Turns, then the turns between two rows, first turn first; the first pair answered
Z_173:
[ -4,   6,  18,   3,   4, -12,  15,  17,   0, -21,   6, -12,  10,  -3,  -7,
  15,  -4,   3, -24, -29] -> [  2,   6,  13,  19,   1,  14,   1,  -6,   5, -28,  -9,  30, -15,  -5,  12,
   6, -10,  -8, -20,   8]
[ 16,  -2,  -9,  -6,  -8,  -2, -10,  -6, -18,   5,  12,   2, -22,  12,   2,
  -5,  -4,   8,  -1, -15] -> [ 12,  -3,  -1,  -7,  -5,  -3,  -6,  -3, -17,   3,  14,  -3, -20,   9,   0,
  -2,  -9,   6,  -3, -25]
[ -3,  -2,   7,   8,  -1,  10, -11, -12,   4,  -2,  -9,  21,  -9,  -3,   8,
  -7,  -5,  -5,  -4,  13] -> [  3,   8,  -9,  -3, -12, -13, -10,   0,   2,   8,  -3,  -5,   6,  13,  -1,
 -12,  13,  11,   6,  10]
[ -9,  -6,  13,   9,   2,  25,  14,  -1,   3, -33,  16, -11, -19, -12,  22,
   5, -20, -11,   3,   1] -> [  5,   7, -18,   8, -18,  13,   2,  -2,   3, -26,  12, -11, -20,   9,  24,
  -8,   0,   3,  19,  28]
Z_160:
[ -2,  -1, -17,   7, -11,  11,  -6,  12,   7,  -1, -11, -10, -13,   4,  15,
   0,   1, -10,   8,  31] -> [  2,   0, -23,  -7,  -5,  -6,   8,  20,   5,  -3,  -1, -30,  -2,  13,   9,
   8,   6,   7,   9,   1]
[ -7, -12, -13,  -5, -17,   8,  -2,  22,   7,   1, -12, -21, -16,  26,   7,
  -3,  -4,  -6,   9,  15] -> [  8,  -2, -21, -10, -17,  -6,  -4,  14,   1,   6,  -4, -17,  -4,  32,  -4,
  -6,  12,  12,  11,   5]
[ -7,   4,  -2,   4, -15, -17,   4,  15,  -7,   3,  -1, -17,   6,   6,   7,
  -1,   6,  -2,   9,   2] -> [ -2,   9,  -3,  10, -17, -15,  -5,   6,  -8,   5,  -1,  -5,   6,   2,   5,
  -7,  11,  -1,  10,  14]
[  0,   9, -11,  -1, -13,  -2,  -3,   6,  -2,   8,  -2,   1,  -1,   1,  -2,
  -3,   7,  -1,  10,  14] -> [ -9,   3,  -6,  -2, -13,   4,   3,  13,   0,   5,  -4, -11,  -6,   1,   2,
   4,  -4,  -7,   8,   9]
Z_13:
[-10,  12,  -4,  13,   6, -10, -25, -23, -14,  10,   3,   6,   4,   2,   4,
 -11,   4, -10,  11,  33] -> [ -9,  -3,  -8,  10,  18,   6,  -5, -26,  -8,  -8,  -2,  15, -14,   8,  28,
   6, -18,  -7,   9,  14]
[13, -5, -6, -5, -3,  1,  0, -1,  8, -3, -8, 11,  3,  6, 11,  3,  1, -8,
  8, -1] -> [  1,  -8,   5,  -5,  -2,   2,   1,   8,   8,  -2,  -9,  -2,   8,   0,   5,
   4,  -5, -18,   3,  -3]
[  9,   8, -12,   1,  -7,  -2, -12,  -9,   1,   5,   0,   3,   7,  10,  -9,
  -7,  15,   2,   6,  14] -> [  5,  -6, -12,  -2,   5,  12,   7,  -7,   6, -12,  -3,   5, -10,  13,  11,
  10,  -6,  -1,   3,  -2]
Z_973:
[  6, -10, -10,  -7,   4,   6,   5,   3,   1,  -2,  10,  13,  -3,   1,   1,
   4,  -4,  -1,   3, -13] -> [  1,  -3,   2,  -1,   3,   5,  -7,   1,  -3,   5,  11,  17,   4,  -8, -12,
  -4,   2,  -9,  -2,  -3]
[ -8,  -1,   3,   2, -11,   2,   0,  12,  -1,   3,  -2,  -9,  -1,   4,   4,
  -4,  -4, -12,   5,  13] -> [ -6,  -8,   3,  -2,  -3,   5,  11,  11,   1,  -3,  -1,  -7,  -5,   6,   9,
   6, -11,  -6,   2,  -3]
[ -6,   2,  10,   2,   2, -11,  -6,   2,  14,   7,   4, -13,   5,  -6,  -5,
  -5,  -6, -11,   9, -12] -> [ -2,   2,  -2,  -2,  -3, -12,  -7,   5,  16,   8,   1, -17,   1,   3,   0,
  -7,  -5,  -7,  15,  -7]
Now pairs of rows:
Each pair is two turns apart.
[ -3,   0,   6,   2,  -1,  -6,  11,   1, -17,  10,  13,  -4,   5,  -5,   0,
  -3,  23,  13,  -2, -13] -> [ -8,  -7,   7,   0,   5,  -1,  18,   2, -13,   3,  11,  -6,   0,  -6,   6,
   3,  13,  11,  -4, -20]
Z_13 then Z_13
[ -6,   5, -11,   4, -20,   1, -11,  10,   5,   5,  -8,  -9,  -7,   6,   7,
 -14,   2, -10,   8,  33] -> [-20,  -8,  19,   4,   2,  13,   2,  14,   2,  -2,  -4, -11,  -5, -16,   3,
   0, -19, -23, -10,   3]
Z_173 then Z_173
[ -8,  -1,   4,  21,  12,   3,  -3,  -5,   6,  11,  14,  42, -12,   5,  -5,
  19,   5,  -1,  -6,   3] -> [-25,  -9,   0,  18,  -1,   8,   0,  15,  14,   9,   6,  14, -20,  13,   5,
  19,  -9, -17,   1,  19]
Z_173 then Z_160
[ 13,   2, -12,  -1,   4,   1,   2, -10,   3,  -5,  -1,  14,  -4,   4,   7,
   1,  -1,  14,   1,  -7] -> [  6,   6,   5,   2,   4,  -5,  -5,  -8,  -2,   4,   5,   8,   9, -10, -11,
  -4,   6,   9,  -7,  -9]
Z_173 then Z_973
[ -3,   0, -14,  -6, -11,   0,   3,  14,   7,   4,  -5, -21, -11,  14,  11,
   4,  -4,   3,  14,   6] -> [-16,   0,  20,   0,   1,   6,   0,  13,   1,   9,   1, -18,  -1, -14,  -4,
   7, -10, -12,  -5,  -8]
Z_173 then Z_973
[-16,   0, -17,  -4,  -8,  -4,  11, -10,  17,   1,  -7,  -1,  -2,   4,  17,
  -4,  -3,  -4,   6,   7] -> [-22,   5,   5,  -1,  -1,  -9,   2, -12,  10,  12,   1,   0,  13, -15,  -3,
  -8,   3,  -9,  -7,  -2]
Z_973 then Z_13
[ -4,   7,  -3,   0,  -5, -12, -22,  -2,   7,  -1,  -4,  -8,   5,   1, -30,
   4,  18,   1,   4,  14] -> [ -4, -10,  -1,  -5,  12,   0,   4,  -3,  12, -21,  -2,  -6, -10,   4,  -8,
  27,  -6,   5,  -1, -20]
Z_973 then Z_173
[ -8,  -5,  22,   2,  10,   7,   0,  -1,  -4,  -1,   2,   9,   4, -13, -10,
   5,  -7, -13, -10, -11] -> [ -4,  -7,   4,   5,   3,  17,  -1,  -5,   3,  -8,  -7,  17, -13,   0,  11,
   4, -13, -13,   1,   8]
Z_173 then Z_13
[  2,  -3,  -8, -11,  -3,  10,  22,   1,   0,  -3,   6,   9,  -9,  13,   7,
  -1,  -2,   6,  17,  -2] -> [-13,  -6,   9,  -4,  -5,  17,  14,   7,   0,  -2,   2,   4,  -9,   0,   4,
  -7,  -9, -14,  11,   7]
Z_13 then Z_173
[ -5,  -1,   8,  -2, -22, -20,   4,   4,  -5,  16,   0, -19,  19,   0, -23,
   1,   4,   9,   4,  11] -> [-11,  -6,   2,   2, -29,  -7,   2,   6,   0,  10, -12, -15,   4,   4,  -8,
   0,  -7,  -2,  10,  32]
Z_173 then Z_973
[-15, -15,  10,  -2,  19,  12,   2,  -2,  -1,   7,  15,   2,   0, -14,   5,
   2,   2,   1, -17,  -9] -> [  0,  -8,  -5,   0,  17,  10,  -3, -14,  -2,   7,  17,  19,  -1,  -5,   8,
  -1,  12,  12, -13,  -4]
Z_13 then Z_13
[ 12,   4, -18,  -1,  -4,   6,  -8, -11,   7,   4,   8,  12,  -4,  16,  13,
   4,   6,  11,  16,   3] -> [ -6,  -2,  20,   0,  12,  10,  -3,  -2,   4,   6,  13,  -1,   8, -10,  -2,
   9,  -7,  -8,  -4, -21]
Z_973 then Z_13
[ 12, -11, -14,   9,   2,   7,   1,  -3,   8,   4, -12,  -1, -21,   8,  25,
  -5,  -1, -12,  11,  11] -> [  4,  -5,   8,  18,   4,   9, -11,  -7,   1,  15,  -9,   6, -11, -12,   6,
 -13,   4, -24,   0,  14]
Z_973 then Z_973
[ -4,  -3,   6,  -4,  -9,  -3,   6,  14,  -2,  15,  -3, -17,   8,  -8,  -9,
 -11,  -3, -10,  -3,   3] -> [ -3,   1,   5,   1, -11,   0,  -1,   9,  -3,  17,  -6,  -9,   6, -10,  -9,
 -15,   0, -12,  -3,  13]
Z_160 then Z_160
[ -3,  -7,   3, -10,   5,   1,  19,  12,  -1,   3,  18, -15,  17,  -5, -12,
  20,   2,  -5,  -4, -30] -> [  0,  -1, -22, -12, -16,  -6,  13,  19,   3,   5,  11, -29,  12,  16,  -3,
  12,  10,  -1,  12,  -3]
Z_973 then Z_973
[-20,   4,   1,   2, -15,  -9, -11,   4,  -6,  -2,  -3, -19,  -4,  -7, -14,
  -8,  -5,  -7, -16,  -9] -> [ -6,   7,  -5,  -2,  -6, -15,  -6,  -5,  -9,  -5,   1,  -8,  -1,  -3, -16,
  -3,   2,  11, -18, -26]
Z_13 then Z_173
[-10,   4,  -5,  -5,   2,  -2,   1,  -2,  -5, -14, -22, -11,   6,   8,  28,
  -8,  -2,   3,  11,  11] -> [-16,  -3,   9,  -6,  13,   0,   8,   0,  -7, -17, -18, -12,   9,  -2,  23,
   0,  -9,   0,   2,  -8]
Z_13 then Z_973
[  7,  -6,  -9, -16,   4, -15,  14,   2,  -5,  -5,   6, -10,   6,  15,   3,
  15,   0,  16,  -1, -34] -> [-10, -16,  11,   3,   7,  17,   5,  -8,   1, -12,  -8,  17, -17,  -5,  18,
  11, -23, -17,  -9,  -5]
Z_160 then Z_13
[  7,  -4,   2,  10,   3,   6,  13, -15,  -2,  11,  -8,  -4,  -4,   8,  11,
  17,  -4,   4,   1,  19] -> [  1,  -3,   8,   7,   1,  -4,  14,  -4,  -4,  15,  -4, -23,   7,   7,   1,
  16,  -1,   4,  -4,  10]
Z_160 then Z_13
[  2,   6, -12,  -2,  -4,  -3,  -3,   2,   2,   8,   0,   0,  -2,  11,   7,
  -7,  -6, -11,  11,  13] -> [ 13,   5,  -8,  -4,  10,  -3,   5, -10,  -2,   3,   5,  14,   1,   7,   6,
   0,  -4,  -1,   4,  -8]
Z_973 then Z_160
[  2,   2,  -6,   2,  -1, -10,  -2,  -4,  -3,  10,   7,   3,   9,  -6,  -9,
  -5,  10,   2,   3,   5] -> [  4,  -8, -10,   2,   6,   2,   8, -10,   2,  -3,   2,  13,  -7,  -4,   9,
   5,  -3,   1,   3,   0]
Z_13 then Z_160
[  2,   2,   3,  -1,  12,  -6,   7, -10,  -2,  -4,   3,   0,   4,   3,  -5,
   6,   6,  15,  -3, -21] -> [ -3,   6,  11,  10,   6,   2,  -8, -16,  -1,   2,  -3,  16,   2,  -7,  -8,
  -4,   9,   1,  -6,   4]
Z_13 then Z_160
[ 13,  11, -11,  -3, -11,  -5,   0,   0,  -2,  -1,   7,   0,  -7,   1,  -7,
  -7,  -5,  13,  -2,  -2] -> [  3,   5,  -7,  -6, -11,  -1,   5,   9,  -2,  -5,   6, -10, -10,   1,  -4,
  -2, -15,   7,  -4,  -8]
Z_160 then Z_160
[  2,  -7,   1,  -5,   4,  12,   0, -11,   3,  -3,  -3,  19,   4,  -6,   2,
   8,  -6,  15,   0, -19] -> [-12, -15,   7,  -6,  -1,  13,   4,   4,   6,  -3,  -5,  -2,   3,  -8,   2,
   9, -16,   3,  -2, -18]
Z_173 then Z_13
[ -5,  -1,  -1,   3, -19,   2,   2,   3,  -2,  -4,  -8, -10,  -3,  14,   4,
  -9,   1, -13,  11,   7] -> [  0,  -2,  -6,  -2, -18,  -3,   8,   4,   0,  -3,  -6, -13,  -1,  20,   4,
  -6,   3,  -4,  13,  -1]
Z_13 then Z_160
[ -5,  -7,  14, -10,  -1,   0,   1,   0,   3,   2,  11,   3,   1,  -8, -20,
   4,  -2,  -3, -22, -35] -> [ -7, -17,   4, -13,  -2,   8,  10,   4,  10,  -9,   5,   1, -14,   1,  -3,
  10, -16,  -5, -16, -33]
Z_173 then Z_160
[  8,   0,   5,   1,  11,  -4,   0, -13,  -5,   2,   4,  11,  -7,  -9,   2,
   5,   0,   7,  -2, -16] -> [ 12,   4,  -3,   4,   3,  -5,  -7, -14,  -4,   6,   2,  16,  -8,  -5,   1,
  -1,   8,   9,   3,  -1]
Z_173 then Z_973
[ 17,  25, -11,   6, -17, -11, -13,   2,  -9,  18,  -4,  11,   4, -16, -11,
 -10,  20,  -3,  -2,  28] -> [ 15,  16, -14, -12, -12, -27,   9,  20, -11,  14,   6, -22,  13,  -7, -15,
   6,  15,  10,  -1, -10]
Z_160 then Z_160
[ 14,  -4,  -6,   3,   2, -15,   0,  -2,  -5,   5,   9,   4,   8,   8,  -4,
   6,   7,   8,  -3, -22] -> [ 15,  -9,  -5,   5,   8,  -5,   3,  -7,  -3,  -3,   7,  13,   0,   6,   4,
  11,  -1,   6,  -3, -23]
Z_973 then Z_13
[  2,   9,   4,   1,   2, -13, -11,  -2,  -1,   4, -16,   0,   9,  13,  -2,
  -1,  18,   0, -13,   7] -> [ -2,   3,   7,  -4,   5, -15,  -2,   7,   1,   1, -15, -14,   9,  15,  -1,
   5,  12,   0, -14,  -7]
Z_160 then Z_160
[ -7, -20,  -1,  -4, -12,  -6,  22,  21,  14,  14,   5, -30,  -3, -14,  -2,
 -11,  -9,  -6,   7, -14] -> [ 20, -19, -19,  -2,   0,   0,  27,  -6,  15,   3,   3,  14, -16,  -5,  15,
  -6,  -7,  14,  11, -20]
Z_160 then Z_13
